Each row is where one point has got to under a steady rotation. How many ticks took it there?
The counts run from 0 to 162.
[178 157 108 170 131 101 127 147 103 148 131  99  91 134 122  86 141 170
 127 157  91  69  93 128 180 172 159 167 148 143 150 127 138 103  90 156
 127 103 161 142 126 117 128 149 126 133  98 118 109 151 162 189 109  96
 130 144 139  88 158 131 159 120 162 125 113 194 137 116 111 107 150 166
 132] -> 66
[146 108  63 142 148  77 175 135 133 111 112 102  86 119  83 119 121 163
  90 126 114  78 104 158 134 150 129 150 151 145 110  99 113 106  90 136
 122 158 132 125 144 131 146 138 160 109  75 146 126 150 169 141 128 129
  90 146  98  64 142 117 173 143 117 140 102 151  96 113 161 110 136 145
 154] -> 147
[129 124  89 144 152 111 117 186  99 135 145 115 147  79 132 113 166 170
 109 108  76 116  93  83 101 113 141 127 108 131 100 111 167 148 154 136
 108 147 168 140 145 149 132 158 175  79  85 111 128  72 149  84  88  98
 119 195 145 150 137 153 103 110 116 101 126 119 144 129 121 138 139 106
 114] -> 107
[150 167  90 167 141 136 171 122 106 139 113 133  55  98 111 141 111 193
 111 142 100  56 112 129 116 133 105 138 157 142 102 105 158 139 146 152
 143 133 161 146 110 119 153 142 154 118 100 155  97 129 122 128 116 135
 126 141 102  82 178 141 142  82 113 128 146 193 109 139 133 118 128 124
 146] -> 87
[156 110 109 141 132 123  80 148 125  98 126  92 158 119 107 125 143 167
  92 122  99 135 158 132 155 119  99 106 132 125  95 125 119  96 123 156
  29 163 165 178 152 146 129 154 111 127  90 117 129  88 182 106 126  99
 121 155 155 142 122 113 128 106 129 101 111 105 133  94 132 126 119 108
 148] -> 42
[143 177  77 100 119 121 112 110 133 114 142 111 127  63  93 156 110 152
  52 135 102 108 186 107 101 149 106 104 156 123 116 107 137 150 111 143
  94  98 123 135 121 122 136 148 105 117  69 147  99 100 119  72 148 133
 130 127 129  89 155 122 155 112 106 123 141 166 106 123 140  92 117 145
 157] -> 22
[136 141  96 136 121 124 155 134 130 112  95  80 127  94 105 163 123 129
  32 155 127  82 169 131 132 152 105 119 153  91  90 122 131 134 103 135
  73 154 132 150 108 137 133 143 126 138  81 147 115 107 144  91 156  90
 102 123 147  95 148 122 171 121  87 103 134 168 127 131 138 102  88 103
 155] -> 150
[119 122  77  91 142 103 100 155 130 108 151 160 152 102 103  94 162 151
  90  84 103 160 118  99 116 123 142 117 116 142 133 122  98 127 117 153
  79 141 151 161 169 165 107 182 173  90  92  97 123  83 119 114 120 120
 114 184 134 120 123 135 106 121 189 134  84 115 113 102 129 102 182 151
 127] -> 105
[121 124  91 147 151 116 136 165 124 116 153 126 151 126 123 109 158 146
  99 152 144  95 142  95 162 173 144 161 119 124 140  86 125 127  92 129
 141 137 164 170 135 151 136 158 147 129  73  90 139 121 118 166 123  65
  97 137 133 149 154 161 142 161 143 105  84 160 150 142  89  86 154 141
 140] -> 127
[136 140  91 139  95 116 138 149  88 122 136 120 105 127 119 141 136 165
 102 162 127  81 164 120 103 159 120 139 169 105  71 129 142 146 167 137
 104  92 137 113 128 118 207 190 122 126  65 148 120 113 124 145 131 105
 136 107 115 155 138 122 131 101 148 127 109 203 151  90 121  70 136 143
 116] -> 55
[147 110  98 143 132 117  71 152 144 115 117  82 147  79 112 116 127 180
  75 112  70 149 149 128 148 125 111 121 154 121 121 140 131 113  96 170
  48 113 161 141 159 131 133 144  89 113  68 104 118  84 199  96 117 123
 140 147 144 150 136  96 130  98 135 123 115 121 129  74 148 132 126 143
 175] -> 43
[126 130  57 131 136 139 190 137 147 132 116 147 102  97 118 156 165 115
  81 144 152  94 153 102 123 172 132 131 124 148 130  85 126 151  91 137
 136 164 154 175 116 146 108 159 180 120 112 127 177 131 102 122 115  74
  88 152 107  95 167 143 172 130 118 126  89 168 126 151 120  89 129 116
 136] -> 154
[120 159  84 102 110  81 156 138 122 121 107 119 156  78 114 144 132  89
  80 142 102 100 120 149 103 147 137 146 169 108 116 154 123 120 105 148
  85 107 108 128 142  97 132 189 156 102  63 138 110 109 150 113 124 135
 100 158 115  74 125  96 155 135 179 164 116 169 111  95 148 117 150 176
  76] -> 77
[166 118 101 148 130 173  64 145 133 145 127 121 113  94 132 128 136 168
 113 105  86 138 131 138 135 114 137 129 136 145 128 102 144 128 104 157
  80 130 198 179 152 120  60 168  95 134 134  96 162  94 170 106  95 101
 143 179 125 158 130 147 114  78 162 122 139  98 115  82 126 147 138 132
 150] -> 37
[153 114  74 130 158 150 102 145 159 130 108  98 115 119 129 121  88 203
  81 156 106 102 150 103 119 154  91 118 164 110  89  95 147 146  97 152
 100 123 170 144 134 136 145 154 120 142  78  93 111  84 173 144 117 138
 138 144 136 153 121 100 137  86 108 125 127 150 121  90 128 122 126 145
 181] -> 118
[160 147  71 140 134 111 118  99 150 136 143 136  76 122  85 132 138 214
 133 104 110 102 119 108 132 148 136 134 155 165 151  80 136 122 104 171
 125 126 158 155 119 146 118 132 139 109 119 132 117 149 115 159 111 127
 116 118 107  52 165 147 138 120 142 135 120 177 100 142 120  93 146 153
 146] -> 93
[162 171 100 124 161 116 168 138  93 105 100 128  82 128  60 113 120 161
 122 155  85  64  87 152 140 138 103 105 132 142 110 128 134  72 142 127
  90 164 153 141 147 152 118 171 146 163  92 146 113 143 156 127 125 158
 101 169 138  84 162 120 139 125 136 124 144 171 131 138 133 108 140 133
 117] -> 13
[121 127  75 112 158 139 162 113 140 134 127 138 115  98 111 164 106 123
  73 131 145  72 126 163 104 120  82 107 153 114  87 105 124 146 125 139
 110 156 140 166 139 162 124 188 176 127 134 115 109 109 104 130 155 121
  85 173 102 109 155 127 136  85 168 157 120 147 100 116 131 100 156 147
 137] -> 84
[123 116  87 125 169 108 121 182 111 118 145 137 156  88 125  99 150 146
 100  89  99 140  89  99 118 127 142 130 106 135 126 103 127 130 129 155
 111 146 162 158 164 154 110 162 189  96  98  91 142  75 128  94 109 100
 102 213 157 128 147 141  96 120 163 116 102 118 130 128 124 120 156 126
 133] -> 106
[151 122 105 120 121 159 140 157 126 106 111  81 132 110  97 163 113 115
  65 151 110 100 134 172 140 135  76 119 160 124  84 100 120 100  95 125
  65 178 163 174 122 131 123 166 109 153 122 136 151 128 185 122 145 114
  84 164 111 115 124 105 160 105 137 115 121 119 109 106 138 125 132  98
 148] -> 144
[160 143  88 145 114 122 106 105 168 162 125 131  68 103 115 150 124 188
 110 100 103  97 129  99 113 148 133 129 173 151 156  69 142 148 102 184
 139 120 167 145 111 128  97 139 137 130 137 124 125 125 124 124 107 135
 125 150 101  66 153 125 153  84 117 136 143 162  88 137 136 127 136 155
 179] -> 92
[166 154  95 134 147 173 149 109 128 120 108 153  87 125 100 150 101 153
 102 158 117  84 150 156 106 144  88  69 137 140 111 108 120 128 142 141
  73 164 146 179 119 152 111 198 130 165 126 139 121 127  90 144 157 125
  96 130 123  81 161 124 137  94 161 135 129 187 115 137 118  71 140 133
 131] -> 89
[124 140  88 154 114 134 179 146 152 128 122 134 117 114 117 165 159 132
  60 149 145  89 135  91 125 150 134 131 128 118 125  74 151 162 136 130
 126 166 164 178  88 121 131 124 163 116 134 148 152 123 107 114 113  49
  95 147 119 107 154 146 158 108 103 107 119 155 126 145 100  94 123  94
 132] -> 155
[152 126 116 165  95 116 121 128 101 113 163 122  87 150 100 146 137 179
 143 155 131  62 134 137 149 159 104 148 159 110 120 110 131 111 151 151
 108 120 169 150 117 131 191 168 112 143 121 139 124 142 117 213 131 114
 134 116 112 126 150 135 129 113 157 127  97 178 141 116 103  81 152 148
 113] -> 61
[144 156 119 170 102  75 142 166  72 119 176  97 110 108  99 144 166 145
 118 128 106  82 118 124 166 136 145 186 165 111 131  99 171 112 159 125
 117 124 154 163 136 104 164 151 122 109 115 137 135 124 161 141 106 101
 120 176 126 136 139 162 128  97 164  91 128 129 145 123 123 118 141 125
  95] -> 135
[150 119 147 154 135 145  78 140 137 140 138 110 142 132 120 150 113 142
  76 148 137  73 155 162 179 157  92 140 150 106 114 109 117 140 113 150
  82 140 176 191 110 139 132 164 103 135 129  84 108 122 152 176 161  65
 109 146 129 144 147 135 129 101 188 115 104 131 142 112 100  91 153 156
 144] -> 63
[156 136 105 136 137 149 170 140  98 103 101  99 106 138  92 136 128 111
  86 172 115  89 129 180 152 146 103 110 145 120  86 120 122  85 111 133
  29 183 161 174 131 134 108 182 119 162 108 140 148 141 167 135 133 117
  87 171 129 109 144 105 151 137 155 124 113 145 135 101 156  92 135 126
 117] -> 143
[152 176  77 109 115 111  91 101 151 135 136 130 124  87 120 107 149 185
 107 112  83 126 149  94 128 154 152 129 146 153 184 125 117 133  93 178
 105  67 146 145 132 122  95 156 120 110  99 129 110 100 119 107 109 120
 143 145 142  77 156 113 149 127 169 132 122 192 107 110 112 125 143 168
 136] -> 98
[130 139  84 143 114 111 134 112 134 128 155 152 113  84 112 163 161 142
  73 101 156  92 175 149 112 135 137 131 144 112 139 111  98 160 133 170
 107  91 131 162 125 129 140 175 150 107 113 122 124 118  77 125 144 109
 129 135 116  89 156 139 132 109 190 158  97 172 113 104 117  71 162 154
 124] -> 158
[151 126 111 136 143 185  83 140 126 132 132 131 118 109 123 111 147 162
  95 125 105 110 158 145 131 117 113 117 118 134 119 111 108 130 127 156
  53 139 187 199 148 138  78 188 115 160 134 101 155  91 132 108 118  93
 140 175 143 155 153 129 108  94 189 135 110 128 121  81 126 106 145 133
 127] -> 36
[137 175  87 126  92 112 120 114 112 112 173 144  97 116  93 170 160 172
 102 113 105 108 177 101 108 144 130 113 149 136 153  94 136 155 169 161
  92  79 154 165 107 105 145 177 105 104 108 150 124 109  68 107 113 119
 137 132  99 119 144 163 117 103 147 115 128 177 109 119 109  76 134 121
 121] -> 28
[135 149  94 149  83  86 139 118 130 115 165 133 108  92  93 193 162 151
  73 114 138  83 168 129 119 147 138 118 173 108 130 107 131 165 147 162
  92  84 140 153 101 105 161 162 125  97 112 153 127 120  82 124 137 111
 128 120  98  82 161 144 149  92 137 128 123 171 109 125 116  75 142 135
 133] -> 157
[166 153 104 156 138 120 169 135  79 105 108 112  84 144  82 113 144 138
 121 170  97  75  95 171 141 148 112 134 160 142  98 125 135  74 144 125
  76 162 150 155 142 112 144 157 137 156 105 157 141 147 188 169 115 140
  88 153 108  98 142 124 141 134 161 116 129 157 132 109 147 103 127 132
 113] -> 142
[129 133 106 171 157 137 128 138 152 173 133 145 115  80 139 147 143 134
  72 114 139  73 127 128 126 131 136 128 130 121 137 100 136 186 119 158
 124 130 169 185 126 149 100 154 165 118 133 103 121  90 109 113 137  49
 105 184 139 121 185 158 121  99 160 122  94 158 126 126  95 113 151 140
 143] -> 160
[166 170  88 141 146  96 161 141 101 131 101 114  79 102  81 115 112 168
 118 147  67  66  74 132 121 133 115 146 158 147 111 107 157  89 126 149
 126 129 143 137 138 122 128 142 155 133  81 148  83 131 177 123  94 161
 114 171 135  81 154 132 134 105 125 137 146 150 114 146 143 139 130 135
 124] -> 12
[145 136  73 130 104  66 144 140 122 102 133 123 130 118  81 103 153 132
  98 120 106  94  80 144 164 165 153 160 151 143 168 119 110  84  77 154
 117 150 131 146 140 132 103 156 161 103  87 108 136 157 171 157 113 118
  90 163 126  60 132 135 157 146 177 127  85 136 103 113 127 115 171 161
 116] -> 72
[134 113  84  95 145 152 106 153 131 105  98 157 123 111 125 122 107 144
 104 139 116 130 135 122 106 112  96 109 114 130  71 105 125 125 123 145
  70 156 167 166 168 150 121 206 143 128 101 100 148  94 122 133 112 127
 109 177 107 150 108 116 111  90 193 145 105 128 119  66 134 126 161 135
 131] -> 111
